Each row is where one point has got to under a steady rotation. How many ticks took it there?
The counts run from 0 to 154.
[131  99  76 155  98 147 132  70 131 160 152 150 134 179 128 179 146 155
  99 166 105 131 117 166 114 121 168 102 135 112 141 141 124  84 118 125
 136 122 105 132 130 108 167  90]
145
[147  85 110 145 113 131 142  90 143 131 134 129 130 143 102 167 132 134
  51 118 136  98 139 146 127 106 145 126 105 134  93  95 103  57 142 134
  97  87 131 164 110 131 166 136]
117
[127  92 131 122 151 152 128 107 161  98 136 126 107 169 101 161 148 113
  63 110 167 110 129 159 118 132 117 145  78 128  89 101 123  60 124 145
 120 125 143 143 127 108 160 100]
115
[135 132 135  99  91 142 110 100 152 130 141 101 134 165  92  96 129 102
  62 122 145 105 140 136 110 155 127 138  94  82  91 156  80  96 155 147
 112 102 115  99 136 132 156  95]
88
[ 99 200 126 134 119 129 131 115  97 167 157 122 137 102 158 111 140 128
 170 137 141 153 118 115 102 132 138 141 163 144 127 150 152 163  78 152
 123 209 115 161  99 119 131 134]
137
[126 141 108 138 150 115 140 128 182 122 140 117  95 120 161 141 159 165
  65 105 134  88 159 106 123 135  91 108 125  91 159 182 162 137 120 115
 128 124 119 200 125 120 106 125]
56
[108 109 121 134 106 145  96 161  80  91 142 108 155 129 107 129 132 101
 161 134 142 130  73 110 159 123 161 171 104 174 145 125 118 149 122 168
  91 125 162 100 101 106 165  94]
77
[150 102  96 128 106 191 114 153 117 130  93 136 126 106 100  99 104  96
 130 112 134 115 123 117 123 118 157 139 138 125 171 104 134 144 108 153
 116 144 183  98 148 164 180  75]
150
[149 139 135  97 124  93 118 140  88 118 153 128 126 133 144 168 116  79
 124 155 109 174  95 121 166 186 116 101  86 132 140 102 143 161 102 152
 146  91 102 122 109 103  96 138]
102
[108 155 136 110 116 104  84 115 120 119 104  90 163 148 144 153 165  95
 106 113  94 151  73  99 155 169 122 132  94 113 133 138 129 134  89 155
 108 106  87 105 143 106 168  95]
3
[ 83 126  91 156 149 159 136 117 141 120 157 127 125  98 122 114 160 164
 126 123 115 106 150  95 132 112  80 152 143  97 176 183 124 103 174 118
 132 155 118 166 146  84 125 108]
83
[158  95  76 156  77 174 123  82 115 158 131 159 144 126 112 154 145 127
 125 152 100 128 101 146 120 133 168  96 144 111 164 121 133 134 140 149
 113 131 118 117 131 128 185  88]
147
[ 88 150 111 156 179 156 163 118  81 141 164 149 128  97 110 149 164 133
 161 149 128 141 161 113 100 101 135 127 144 149 159 102 122 119 110 106
 131 194 133 160 111  91 134 163]
109
[116 147 138 119 132 102  97  95 112 132 136 117 136 138 181 156 137 104
 117 133 104 168  88  75 121 176  95 131 106  86 148 166 115 136 109 138
 138 134  65 137 159 106 143  88]
1
[117 136 138 138 138 172 147 160 108 128 129 120  65 110 114  91 123  99
 134 120 181  73 148 111 115 101 171 162 119 137 148 147 126 164 113 164
  84 158 168 129  87 158 143 123]
51
[133 151 145 109 111  41 137 137 137 101 114  99 120 142 161 153 157 141
 146 141 129 121  80 135 159 143 158 113  96 126 121 165 154 164 133 124
 108  62 110 119 106 131 108 144]
131
[138 104 101 129 124 182 113 165 121 128  97 131 124 117 113  88  76 111
 123  98 137 106 134 107 119 110 146 147 132 127 169 111 124 129 101 137
 120 142 190 105 155 172 168  74]
151
[126 104  92 133 144 151 126 175 125 132 111 132 109 122 138 108  47 126
 103 101 119  99 154  86 120  92 102 140 136 125 168 132 109  97 111 110
 145 120 168 142 156 156 142  97]
153
[134 162 138  82 156 113 162 152 131 138 109 146 109 132 135  86  79 128
 156 150 118 149 161 136 109 139 125 120 138  92 134 121 125 125 132  92
 185 127 141  83 182 159  75 140]
97
[167 174 128 122  58 107 109 107 121 168 118 132 160 112 136 130 104 119
 125 111 140 147 128 135  65 140 164  83 155 132  99 104 107 140  88 130
 118 142 128 154 119 173 166 123]
63
[ 82 152 117 152 174 134 161 133  73 141 157 146 137 118 104 149 153 129
 167 158 136 133 165 120 110  91 160 123 143 166 146  98 108 116 100 101
 112 171 137 143 102 104 128 167]
108
[143 157 131 104 117  99 135 111 184 106 112 116 119 165 129 141 190 146
  95 120 152 104 140 154  86 157 163  75  91  88 123 163 136 149 139  96
 120 101 114 132 143 135 142 104]
59
[ 90 126 105 123 153 131 127 117 171 121 139 119 132 201 147 151 151 162
  89 136 138 128 123 164 139 135 128 142 111 133 114 147 169  78  65 138
 152 147 142 114 147 103 129  84]
142
[121 108 142 113 178 135 168 136 139 104  99 116 103 132 147 123  96 116
 135 130 133 138  96 151 167 113  93 185 106 132  94  91 182  77 105 162
 165 152 141 105 160 116 121 132]
41
[134 143 142 112 153 101 107 123 127 106 159 121 127 103 154 146 141 124
  73 119 133 164 158  71 109 177  65 126 102 103 124 119 101 124 122 124
 134 126 117 187 146 120  74 129]
28
[ 99 203 141 138 112 115 129 119  80 166 157 122 131 111 155 114 131 128
 185 148 150 148 117 117  92 120 160 134 156 142 121 156 125 159  88 143
 115 191 114 151  97 133 137 141]
136
[158 104  83 133  85 140 133 156 110 125 160 141 144  91  84 132 139 141
 119 150 113 109 147 128 157 127 161 100 133 131 180 120 119 158 175 135
  95  74 153 137  92 128  90 145]
20
[126 112 114  95 138 189 143 156 153 106 132 127 125 136  95  98  97  88
 139 124 133 128 130 165 144 152  90 134 112 103 138 133 180 102 158 141
 198 160 127  93 146  81 141  97]
13
[ 75 166 120 115 123 115 130 130 103 147 100  92 186 164 103 128 143 126
 125 119  95 116 106 133 158  90 169 124 138 143 123 126 114  88  75 122
 102 111 124  79 126 119 188 132]
6
[140 154 144  92 151 114 158 138 115 139 132 150 101 140 146 105  61 104
 151 157 124 158 155 130 104 152 115 116 125  94 124 122 108 119 125  95
 192 129 123  92 173 148  80 138]
98
[133  85 126 143 134 131 130  98 154 112 136 119 114 163 102 164 134 123
  51 112 150 106 146 152 123 115 134 130  86 127  86  98 109  56 126 139
 104 105 138 149 118 113 166 115]
116
[166 178 121 119  65 114 104 121 123 165 108 125 173  93 149 122 103 119
 123 109 120 154 121 124  84 142 143  91 168 142 108  91 133 140  82 140
 118 151 136 165 123 164 161 126]
64
[150 146 143  96 135 100 132 129  95 144 155 146 106 140 156 149  65  83
 131 162 116 178 126 119 124 175  94 102  99 108 133 120 118 133 122 130
 189 117  89 125 129 119  89 131]
100
[124 110 115 133 140  86 135 129 132 117 135 156 128 173 170 169  75 150
 185 170 116 163 103 144 112 118 129 127 118 135 124 136 132  84 123  74
 190 121 132 120 159 106 129 103]
71
[113 129 129 112 120 155 123 106 168  96 139 113 120 148  97  97 176 119
  96 127 145 114 135 127 118 161 103 148  96  72 124 174 115 114 190 131
 128 132 109 112 165 103 144  79]
86
[ 98 176 123 127 145 148 126 126 139 136 141 108 136 122 161 115 159 139
 133 124 140 149 110 126 136 153 100 159 139 140 130 144 194 143  66 166
 148 205 134 154 125 102 119 106]
139
[114 160 152 113 131  74 145  90 126 116 104 117 166 148 106 152 185 141
 121 133 125 148 127 139 116 131 167 112 114 131  83  86  88 105 116  95
  87  94 126  95 157 140 136 161]
33
